0: [110 160 180 150 113 129  41  54 136]
1: [139 128 159 127 129 112 180  78 135]
2: [ 84 132 148 182 172 137  53  90 126]
3: [ 84 164 138 167  80 149 145 121 121]
4: [ 52 134 149 130  98  96 211 112 138]
5: [ 94 104 133 123  90 116 179 182 116]
6: [189 155  79 129 141 187  57  93 166]
7: [185 152 123 126 148 182 124 107 117]
8: [146 110  99 121 132 134  75 175 120]
9: [216 114 129 171 195 151 110 114 166]
10: [147 138 105 100 128 137 168 110 163]
11: [220 104  73  28 148 181 129 109 186]
12: [ 74 139 147 125  93 107 189 128 147]
13: [ 77 101 142 164 161 115 201 144  86]
14: [128 120 151 124 116 102 178  91 125]
15: [138 130  95 116  94 133 128 167 131]
16: [187 183 182 115 120 202  63  93 116]
17: [ 70 111 111 110  81  98 113 107 166]
18: [167  73  78  65 158 140 143 157 166]
19: [106 106 121 155 150 100 128 174 173]
20: [ 71 141 144 123  92  98 193 117 136]
21: [138 158 157 182 129 117 119 134 137]
22: [120 133 138 144 103 115  98 125  53]
23: [210 150 158 119 147 135  99 118 105]
24: [174 107 114 118 142 133 135 130 122]
25: [110 151 163 147 108 133  53  58 132]
26: [110 158 169 155 120 132  52  62 123]
27: [203 186 138 107 153 171  96  70 146]
28: [142 126 154 118 145 117 176  73 127]
29: [153 128  76 148 140 134  96 124 176]
30: [118 112 146 130 169 106 122 152 107]
31: [171 129  69 135 122 140  91 129 178]
32: [135 121 135 127 153 113 178  79 142]

[103 123 148 174 172 144  54  91 135] 2 26
[120 152 135 158 112 119 105 126  56] 22 21
[117 121 142 128 162 113 127 151 114] 30 24
[169  76  80  64 146 128 135 145 169] 18 24
[124 156 131 151 113 123  95 114  51] 22 21
[ 67 117 142 193 173 116 198 148 123] 13 4
[212 198 154 155 131 134  94 162  87] 23 21
[118 161 145 145 100  97 114 128 128] 21 3
[124 114 139 127 160 109 135 147 109] 30 24
[ 67 106 136 170 165 123 194 146 118] 13 4
[116 119 109  96  96 120  73 105 165] 17 29
[ 71 108 133 173 174 113 208 149 125] 13 4
[158  71  79  65 148 135 127 146 156] 18 24
[155 135 109 128 102 139 126 167 128] 15 24
[116 143 143 145 103 108 105 118  53] 22 30
[ 67 107 138 176 163 114 202 134 122] 13 4
[123  98 104 108 150 165 186 131 164] 10 32
[109  95  66  98  66 114 136 165 125] 15 5
[ 74  64 120  92 138  78 176 224 121] 5 19
[ 98 112 146 140  97 114 185 179 115] 5 12
[158 126 100 124 103 143 114 162 125] 15 8
